50 stands for zero in the data rows.
One hidden rule gives every row of this table a label. Here are some rows, each with its label.
[50, 60, 47, 35, 47, 40, 63, 99, 55, 64, 49, 77, 43, 37, 27, 51, 78, 50, 52, 64, 98, 76, 8, 84,
 53, 48, 54, 81, 58, 54, 24, 38] D
[40, 30, 51, 54, 56, 28, 44, 78, 37, 53, 57, 68, 51, 35, 35, 68, 95, 73, 47, 65, 82, 70, 29, 33,
 47, 46, 69, 34, 8, 46, 23, 11] R
[35, 35, 52, 43, 58, 42, 73, 76, 53, 42, 50, 49, 57, 51, 24, 56, 79, 66, 49, 60, 64, 58, 40, 72,
 48, 41, 54, 40, 56, 67, 42, 46] R
[40, 47, 55, 48, 49, 60, 75, 51, 57, 34, 56, 34, 54, 57, 52, 50, 18, 56, 48, 45, 60, 46, 42, 75,
 50, 43, 45, 47, 63, 27, 55, 64] Z
[43, 55, 53, 51, 38, 67, 60, 34, 55, 39, 60, 21, 51, 59, 55, 49, 0, 37, 41, 36, 54, 42, 44, 69,
 50, 49, 43, 58, 61, 38, 45, 63] N
[38, 54, 47, 43, 49, 65, 85, 64, 60, 36, 51, 54, 65, 30, 57, 48, 63, 71, 58, 54, 33, 44, 44, 72,
 47, 30, 49, 40, 84, 8, 73, 51] Z
[42, 59, 52, 31, 62, 56, 70, 76, 51, 62, 43, 71, 51, 34, 66, 39, 58, 41, 58, 65, 67, 53, 2, 80,
 56, 38, 33, 48, 78, 31, 91, 67] Z
[47, 51, 45, 54, 47, 70, 44, 28, 45, 50, 50, 18, 46, 58, 43, 44, 17, 41, 46, 46, 50, 41, 80, 60,
 55, 50, 39, 50, 61, 52, 31, 53] N
[55, 82, 47, 35, 40, 70, 90, 71, 65, 53, 43, 63, 52, 46, 37, 33, 56, 47, 61, 59, 64, 56, 24, 94,
 57, 27, 51, 81, 99, 65, 51, 56] S
[45, 60, 55, 39, 53, 53, 86, 71, 58, 51, 41, 68, 55, 56, 45, 44, 67, 54, 55, 62, 63, 52, 6, 89,
 53, 35, 46, 64, 79, 51, 68, 62] R
[59, 72, 45, 41, 35, 63, 69, 64, 61, 61, 45, 54, 51, 52, 36, 35, 19, 49, 52, 44, 63, 44, 56, 83,
 55, 29, 32, 79, 96, 50, 40, 58] S
[48, 61, 41, 55, 48, 67, 50, 50, 48, 46, 53, 27, 48, 48, 25, 56, 53, 62, 46, 44, 13, 41, 78, 45,
 49, 38, 74, 61, 94, 30, 32, 25] S
[52, 68, 43, 47, 38, 46, 52, 84, 56, 52, 49, 58, 43, 44, 9, 49, 83, 65, 58, 59, 45, 52, 22, 59,
 58, 31, 66, 73, 99, 66, 40, 23] D
[52, 57, 60, 48, 53, 45, 40, 47, 48, 68, 40, 55, 45, 78, 62, 44, 50, 23, 44, 47, 73, 39, 23, 83,
 54, 45, 22, 74, 51, 34, 49, 71] N
[37, 31, 44, 57, 72, 44, 39, 54, 37, 31, 58, 43, 61, 33, 38, 76, 87, 76, 50, 54, 19, 54, 37, 9,
 38, 55, 76, 17, 23, 43, 40, 22] R
[47, 45, 48, 45, 80, 32, 40, 82, 37, 59, 50, 66, 48, 56, 45, 63, 98, 51, 52, 56, 67, 62, 8, 36,
 58, 63, 46, 27, 24, 90, 47, 38] R
[65, 80, 41, 49, 34, 63, 57, 54, 59, 46, 52, 61, 52, 39, 49, 36, 0, 48, 55, 35, 73, 46, 69, 74,
 52, 32, 39, 83, 68, 41, 31, 46] S
[51, 49, 47, 61, 57, 54, 21, 49, 38, 45, 58, 38, 47, 44, 38, 58, 39, 46, 51, 48, 63, 56, 59, 18,
 49, 45, 66, 52, 31, 53, 18, 23] D
[63, 66, 44, 50, 28, 77, 55, 30, 57, 40, 55, 44, 53, 50, 44, 34, 0, 43, 48, 40, 49, 41, 61, 58,
 51, 42, 47, 74, 73, 48, 12, 60] S
[57, 53, 38, 55, 41, 68, 43, 35, 57, 39, 58, 36, 44, 46, 33, 43, 24, 54, 51, 45, 47, 54, 62, 30,
 50, 48, 65, 62, 55, 64, 0, 42] S
[50, 42, 52, 49, 64, 36, 31, 52, 41, 55, 45, 63, 39, 61, 67, 59, 59, 22, 49, 54, 75, 54, 13, 52,
 53, 69, 34, 46, 3, 61, 48, 58] R
[51, 60, 43, 38, 51, 45, 78, 71, 54, 56, 45, 90, 42, 27, 51, 49, 84, 63, 56, 68, 73, 65, 3, 50,
 52, 52, 57, 50, 52, 74, 50, 41] D
[45, 31, 57, 55, 68, 57, 42, 8, 48, 54, 50, 37, 51, 69, 86, 50, 43, 33, 44, 56, 46, 37, 59, 29,
 41, 61, 31, 43, 27, 7, 35, 68] I
[57, 57, 57, 45, 54, 53, 52, 33, 50, 69, 47, 63, 48, 56, 78, 44, 41, 35, 49, 56, 86, 49, 44, 46,
 53, 51, 30, 60, 56, 55, 27, 54] S
[45, 22, 58, 58, 72, 36, 31, 28, 39, 51, 48, 51, 39, 77, 85, 57, 58, 24, 46, 63, 77, 51, 38, 28,
 46, 75, 43, 37, 7, 41, 40, 53] Z
[47, 33, 49, 55, 62, 46, 30, 24, 43, 50, 54, 41, 45, 55, 60, 58, 56, 41, 48, 51, 56, 50, 50, 30,
 47, 57, 43, 41, 22, 50, 25, 45] I
[45, 69, 53, 31, 44, 42, 79, 51, 57, 67, 41, 77, 58, 40, 73, 58, 62, 53, 51, 61, 56, 37, 13, 64,
 52, 54, 28, 41, 61, 14, 80, 64] I
[47, 41, 46, 50, 48, 37, 40, 45, 52, 52, 55, 59, 41, 57, 41, 57, 66, 51, 53, 55, 72, 60, 56, 32,
 53, 50, 59, 52, 44, 93, 23, 34] D
[58, 51, 49, 44, 48, 41, 39, 67, 51, 54, 51, 61, 40, 62, 49, 44, 33, 40, 54, 49, 79, 59, 32, 50,
 62, 54, 46, 64, 71, 99, 31, 51] D
[47, 40, 52, 56, 66, 48, 13, 35, 34, 50, 52, 29, 49, 69, 60, 56, 29, 29, 39, 38, 47, 44, 55, 34,
 52, 68, 40, 41, 9, 64, 43, 57] I
[47, 68, 53, 57, 54, 47, 30, 23, 43, 55, 47, 34, 54, 58, 68, 42, 57, 37, 43, 42, 40, 43, 34, 54,
 45, 55, 49, 64, 61, 35, 45, 55] N
[50, 40, 46, 62, 53, 62, 29, 26, 43, 43, 53, 23, 47, 64, 72, 52, 45, 42, 40, 32, 24, 48, 81, 40,
 45, 54, 56, 58, 45, 50, 34, 45] I
[46, 52, 60, 42, 66, 28, 24, 69, 39, 74, 41, 71, 43, 67, 75, 46, 74, 29, 53, 63, 68, 54, 0, 46,
 53, 66, 25, 56, 45, 48, 68, 62] R
[53, 65, 38, 60, 43, 56, 28, 59, 47, 47, 56, 33, 44, 44, 17, 51, 43, 69, 53, 45, 32, 57, 60, 32,
 50, 40, 75, 64, 78, 65, 21, 23] S
[44, 45, 55, 54, 56, 52, 37, 26, 40, 50, 48, 42, 52, 66, 86, 51, 34, 30, 39, 44, 38, 39, 48, 56,
 45, 65, 39, 43, 15, 23, 74, 65] I
[27, 27, 62, 49, 87, 36, 51, 39, 31, 47, 42, 54, 66, 61, 99, 67, 99, 48, 45, 59, 9, 37, 20, 42,
 32, 74, 38, 5, 8, 0, 99, 66] Z
[56, 62, 35, 74, 36, 68, 21, 15, 45, 35, 68, 3, 47, 48, 22, 48, 23, 65, 46, 28, 24, 54, 96, 22,
 45, 38, 82, 66, 73, 79, 0, 25] S
[50, 44, 42, 58, 44, 60, 30, 41, 47, 39, 56, 38, 47, 56, 47, 49, 42, 55, 50, 37, 39, 53, 81, 36,
 47, 45, 66, 67, 56, 57, 25, 42] D
[35, 37, 53, 49, 59, 50, 52, 57, 46, 32, 48, 53, 63, 39, 47, 64, 94, 64, 54, 62, 19, 49, 28, 47,
 40, 51, 64, 27, 48, 37, 69, 44] Z
[44, 44, 54, 62, 47, 60, 35, 17, 42, 36, 51, 25, 59, 66, 65, 53, 37, 40, 41, 36, 24, 39, 85, 44,
 42, 58, 59, 42, 25, 35, 32, 52] N
[48, 58, 44, 40, 52, 40, 50, 76, 46, 60, 46, 52, 43, 45, 38, 43, 51, 71, 63, 64, 74, 67, 24, 37,
 60, 49, 42, 36, 73, 96, 39, 50] D
[41, 48, 55, 50, 66, 50, 65, 33, 43, 38, 43, 38, 61, 53, 78, 58, 54, 53, 49, 52, 32, 43, 41, 53,
 40, 63, 49, 19, 58, 39, 53, 49] I
[38, 31, 54, 44, 77, 48, 66, 32, 52, 46, 43, 55, 66, 51, 99, 57, 73, 46, 43, 50, 5, 33, 32, 69,
 32, 57, 32, 21, 33, 0, 92, 75] Z
[54, 50, 47, 55, 44, 49, 45, 61, 58, 48, 49, 55, 45, 50, 47, 47, 50, 50, 52, 53, 48, 56, 71, 52,
 53, 42, 49, 46, 62, 71, 37, 46] D
[56, 50, 48, 63, 43, 51, 30, 39, 51, 48, 49, 41, 40, 70, 68, 43, 19, 22, 44, 39, 61, 46, 96, 55,
 56, 51, 30, 55, 31, 48, 32, 59] S
[54, 47, 52, 60, 44, 59, 39, 41, 55, 41, 48, 39, 52, 57, 74, 51, 30, 43, 41, 36, 33, 44, 83, 59,
 45, 52, 40, 44, 44, 39, 32, 60] S
[50, 57, 57, 42, 56, 36, 57, 92, 59, 57, 45, 83, 55, 31, 64, 56, 97, 64, 56, 58, 46, 64, 21, 63,
 52, 35, 57, 24, 68, 63, 70, 44] R
[58, 73, 56, 34, 46, 44, 61, 90, 58, 73, 40, 93, 46, 35, 63, 38, 64, 56, 57, 63, 65, 62, 7, 78,
 59, 37, 34, 47, 79, 72, 69, 61] D
[50, 50, 54, 46, 55, 49, 53, 71, 59, 48, 46, 66, 56, 39, 66, 58, 65, 61, 53, 47, 38, 52, 44, 68,
 48, 43, 38, 32, 55, 49, 65, 57] R
[57, 60, 55, 49, 41, 63, 66, 52, 60, 47, 41, 54, 61, 48, 87, 39, 35, 37, 46, 42, 35, 39, 58, 77,
 49, 46, 29, 34, 60, 13, 44, 71] S
[50, 59, 55, 41, 58, 43, 58, 75, 55, 62, 41, 83, 51, 45, 55, 48, 53, 43, 54, 63, 57, 54, 30, 69,
 51, 49, 29, 48, 55, 42, 78, 69] Z
[51, 63, 44, 44, 34, 47, 64, 43, 66, 44, 51, 71, 54, 50, 48, 46, 31, 48, 51, 52, 51, 48, 78, 64,
 50, 45, 41, 72, 80, 48, 51, 53] N
[42, 50, 45, 70, 69, 27, 19, 27, 41, 46, 58, 33, 43, 57, 22, 59, 44, 48, 43, 50, 47, 51, 89, 22,
 45, 61, 53, 49, 32, 72, 25, 42] N
[50, 53, 58, 60, 66, 30, 30, 48, 49, 67, 38, 51, 37, 79, 84, 44, 49, 18, 46, 54, 80, 50, 51, 62,
 56, 65, 14, 48, 29, 51, 55, 77] I
[52, 67, 43, 60, 43, 41, 58, 69, 64, 41, 56, 55, 48, 35, 36, 47, 57, 73, 58, 51, 37, 61, 41, 58,
 50, 31, 63, 40, 62, 65, 36, 38] S
[54, 86, 48, 45, 41, 28, 77, 84, 67, 69, 44, 67, 46, 22, 35, 42, 72, 67, 57, 75, 51, 68, 0, 90,
 52, 34, 50, 33, 85, 74, 70, 58] S
[54, 33, 51, 59, 36, 48, 80, 32, 49, 48, 49, 30, 55, 49, 57, 40, 49, 59, 44, 33, 46, 46, 38, 34,
 41, 46, 22, 47, 43, 17, 75, 52] Z
[50, 31, 46, 61, 46, 50, 71, 33, 49, 37, 58, 18, 62, 39, 36, 59, 61, 61, 46, 34, 35, 45, 65, 10,
 40, 39, 57, 35, 53, 30, 53, 37] Z
[54, 35, 54, 55, 50, 46, 41, 40, 46, 61, 45, 35, 48, 63, 56, 49, 29, 31, 40, 44, 72, 50, 29, 39,
 51, 60, 31, 51, 26, 38, 66, 79] Z
[47, 27, 59, 60, 64, 36, 57, 44, 39, 58, 44, 40, 60, 65, 65, 66, 54, 32, 43, 46, 34, 44, 38, 53,
 43, 64, 40, 41, 5, 32, 56, 62] Z
[44, 40, 50, 56, 51, 46, 68, 55, 45, 37, 51, 41, 69, 38, 63, 67, 59, 49, 50, 55, 9, 44, 40, 42,
 47, 51, 69, 42, 35, 10, 74, 50] Z
[66, 58, 47, 56, 33, 63, 47, 54, 53, 51, 56, 39, 43, 50, 39, 50, 27, 27, 61, 34, 61, 48, 71, 36,
 68, 29, 56, 78, 54, 60, 28, 54] S
[53, 53, 58, 52, 53, 26, 44, 43, 37, 56, 49, 55, 48, 64, 88, 47, 47, 19, 53, 57, 80, 42, 10, 50,
 56, 59, 31, 39, 44, 40, 59, 59] I
[46, 27, 56, 54, 69, 41, 61, 31, 39, 37, 48, 34, 70, 48, 79, 69, 45, 25, 46, 47, 24, 32, 57, 45,
 34, 55, 41, 19, 35, 0, 62, 60] Z
[62, 54, 45, 54, 41, 52, 66, 48, 48, 48, 50, 43, 52, 42, 31, 44, 30, 38, 59, 51, 60, 52, 63, 47,
 51, 35, 57, 59, 85, 77, 10, 40] S
[49, 43, 58, 50, 59, 38, 36, 45, 37, 69, 44, 55, 39, 78, 73, 49, 45, 1, 48, 53, 71, 48, 31, 63,
 57, 71, 34, 55, 7, 58, 73, 67] Z
[51, 44, 52, 49, 67, 46, 65, 54, 47, 51, 50, 53, 62, 33, 22, 65, 51, 42, 52, 60, 44, 55, 46, 36,
 45, 43, 68, 53, 69, 56, 78, 50] Z
[63, 60, 47, 56, 46, 45, 63, 60, 55, 57, 51, 51, 51, 44, 14, 41, 43, 34, 60, 59, 76, 63, 44, 55,
 59, 31, 59, 77, 95, 89, 37, 44] S
[50, 55, 45, 50, 41, 68, 84, 38, 64, 25, 49, 52, 72, 34, 66, 51, 52, 63, 47, 58, 0, 42, 44, 52,
 37, 38, 69, 51, 96, 0, 71, 46] I
[45, 53, 54, 48, 55, 54, 53, 41, 50, 48, 47, 52, 66, 50, 73, 58, 46, 43, 45, 54, 22, 45, 38, 58,
 42, 53, 51, 49, 51, 0, 89, 59] I
[44, 54, 53, 50, 60, 64, 64, 55, 58, 40, 52, 44, 55, 43, 84, 51, 23, 43, 41, 47, 28, 49, 68, 78,
 44, 47, 45, 34, 52, 0, 79, 64] I
[60, 66, 41, 35, 43, 41, 64, 82, 53, 51, 62, 46, 50, 42, 51, 51, 91, 88, 62, 63, 47, 69, 37, 61,
 57, 41, 44, 87, 99, 85, 28, 33] D
[51, 47, 61, 37, 69, 27, 43, 59, 44, 48, 52, 45, 48, 82, 59, 65, 55, 60, 44, 61, 40, 39, 28, 61,
 38, 45, 11, 50, 0, 26, 65, 64] Z
Here are more rows. What is the label of each one?
[50, 50, 36, 58, 40, 56, 48, 70, 49, 50, 60, 44, 42, 36, 24, 60, 79, 81, 60, 41, 57, 60, 89, 3,
 57, 29, 88, 71, 70, 89, 18, 30]: D
[48, 38, 51, 49, 51, 34, 44, 70, 41, 68, 41, 55, 47, 61, 54, 67, 62, 35, 50, 52, 68, 48, 55, 39,
 51, 66, 43, 63, 26, 45, 52, 72]: R
[43, 35, 58, 52, 57, 33, 40, 54, 43, 52, 42, 56, 50, 68, 82, 57, 55, 34, 47, 58, 59, 42, 32, 50,
 49, 65, 35, 39, 26, 33, 77, 60]: Z
[48, 61, 51, 45, 31, 70, 80, 29, 57, 43, 46, 63, 57, 43, 51, 41, 55, 46, 53, 43, 28, 39, 27, 74,
 39, 53, 34, 54, 39, 16, 58, 63]: N
[58, 70, 48, 49, 24, 68, 65, 51, 76, 40, 57, 52, 46, 35, 20, 37, 4, 38, 52, 40, 52, 59, 67, 65,
 52, 43, 62, 84, 99, 84, 35, 37]: S
[57, 37, 42, 59, 64, 60, 6, 40, 39, 55, 67, 34, 46, 61, 0, 44, 49, 49, 49, 41, 56, 66, 86, 13,
 55, 52, 79, 35, 38, 69, 9, 20]: D
[46, 54, 48, 52, 48, 62, 70, 46, 64, 28, 49, 64, 68, 21, 40, 69, 99, 89, 52, 56, 15, 57, 39, 32,
 36, 38, 69, 44, 71, 20, 67, 21]: I
[51, 48, 45, 53, 30, 60, 39, 61, 57, 33, 60, 45, 49, 27, 21, 52, 39, 66, 55, 41, 44, 51, 52, 30,
 50, 39, 63, 64, 99, 70, 27, 30]: D
[62, 49, 51, 47, 50, 57, 49, 59, 58, 73, 49, 38, 37, 64, 77, 26, 26, 15, 45, 47, 78, 42, 63, 67,
 69, 57, 34, 78, 38, 78, 27, 66]: D
[64, 72, 43, 59, 44, 48, 21, 43, 60, 58, 46, 45, 35, 55, 20, 21, 6, 41, 50, 36, 99, 52, 86, 66,
 63, 36, 65, 99, 65, 84, 15, 60]: S
[53, 60, 57, 50, 47, 55, 51, 32, 54, 54, 44, 50, 49, 71, 66, 46, 12, 6, 50, 45, 58, 39, 55, 69,
 53, 63, 22, 62, 29, 34, 52, 73]: N
[69, 62, 42, 63, 36, 88, 52, 10, 58, 29, 60, 32, 44, 52, 32, 48, 0, 56, 47, 25, 51, 38, 91, 57,
 50, 50, 78, 66, 99, 0, 42, 34]: N
[51, 61, 45, 47, 31, 62, 35, 53, 54, 39, 50, 45, 56, 47, 39, 40, 30, 57, 47, 38, 54, 47, 62, 44,
 44, 46, 68, 64, 71, 37, 41, 53]: S
[65, 78, 38, 56, 13, 69, 47, 51, 60, 57, 51, 47, 37, 55, 34, 27, 0, 39, 49, 39, 70, 51, 99, 58,
 66, 37, 42, 94, 75, 67, 18, 63]: S
[61, 74, 45, 40, 16, 58, 60, 44, 64, 69, 56, 63, 44, 47, 42, 27, 11, 47, 53, 52, 74, 56, 42, 64,
 65, 35, 51, 82, 80, 91, 33, 57]: S
[50, 29, 47, 48, 78, 25, 26, 76, 40, 66, 62, 74, 45, 64, 8, 55, 96, 54, 60, 61, 63, 77, 40, 33,
 58, 55, 70, 33, 48, 98, 52, 14]: R
[44, 27, 50, 53, 52, 37, 37, 64, 43, 49, 51, 24, 44, 39, 25, 56, 52, 80, 55, 47, 40, 76, 68, 18,
 58, 52, 77, 70, 43, 59, 26, 15]: R
[71, 80, 41, 42, 41, 53, 66, 58, 70, 32, 62, 45, 34, 42, 0, 52, 48, 88, 48, 47, 37, 69, 56, 8,
 54, 24, 95, 59, 78, 85, 18, 48]: S
[52, 61, 54, 39, 55, 47, 75, 52, 60, 56, 34, 66, 52, 54, 69, 49, 8, 34, 46, 52, 56, 32, 8, 85,
 53, 59, 2, 61, 63, 0, 99, 84]: I
[42, 52, 64, 60, 69, 50, 44, 26, 38, 43, 45, 33, 63, 61, 99, 57, 45, 47, 38, 50, 53, 35, 79, 38,
 41, 63, 48, 37, 3, 18, 86, 46]: I
[53, 47, 60, 39, 58, 41, 83, 81, 41, 56, 46, 95, 39, 31, 69, 46, 77, 58, 56, 54, 58, 62, 60, 67,
 52, 49, 38, 56, 79, 21, 70, 73]: R
[55, 57, 47, 38, 42, 44, 42, 89, 55, 64, 52, 77, 45, 32, 22, 41, 53, 65, 64, 60, 82, 64, 14, 50,
 62, 32, 45, 62, 74, 95, 40, 43]: D
[58, 67, 58, 58, 47, 55, 48, 64, 48, 57, 54, 45, 49, 60, 73, 43, 26, 19, 39, 35, 56, 42, 60, 56,
 59, 64, 21, 42, 35, 33, 35, 57]: S
[47, 51, 50, 50, 46, 46, 60, 26, 57, 57, 47, 51, 51, 60, 51, 41, 59, 32, 48, 50, 72, 47, 42, 50,
 56, 51, 25, 58, 32, 48, 63, 60]: I
[49, 65, 54, 43, 45, 47, 48, 80, 62, 57, 45, 58, 50, 40, 27, 46, 61, 56, 61, 50, 66, 59, 47, 49,
 55, 40, 44, 39, 83, 78, 41, 50]: D
[59, 82, 41, 54, 22, 78, 87, 34, 62, 45, 59, 48, 53, 30, 33, 34, 0, 57, 47, 25, 42, 45, 89, 46,
 50, 29, 86, 83, 91, 68, 11, 47]: S
[45, 39, 52, 52, 53, 43, 48, 58, 42, 49, 44, 63, 49, 57, 63, 48, 80, 52, 52, 56, 58, 50, 24, 51,
 48, 58, 40, 38, 33, 54, 64, 48]: Z
[56, 59, 35, 54, 27, 67, 72, 56, 53, 31, 62, 61, 52, 29, 12, 41, 20, 95, 55, 52, 39, 59, 82, 37,
 48, 31, 95, 66, 99, 85, 33, 26]: S
[49, 41, 53, 48, 62, 31, 53, 58, 48, 69, 45, 58, 47, 61, 47, 55, 50, 55, 58, 61, 54, 64, 16, 45,
 61, 71, 51, 55, 0, 39, 30, 45]: D
[50, 49, 44, 39, 50, 54, 74, 67, 58, 44, 51, 75, 54, 21, 21, 55, 99, 77, 58, 54, 36, 60, 44, 52,
 46, 26, 80, 48, 91, 90, 40, 33]: D
[41, 57, 66, 40, 71, 23, 72, 45, 38, 56, 40, 79, 53, 47, 75, 48, 67, 57, 57, 60, 53, 50, 2, 57,
 47, 57, 36, 21, 68, 0, 67, 82]: I
Which column or columns does the hidden rule look at? Columns are counted from 0, in order:
1 7 30
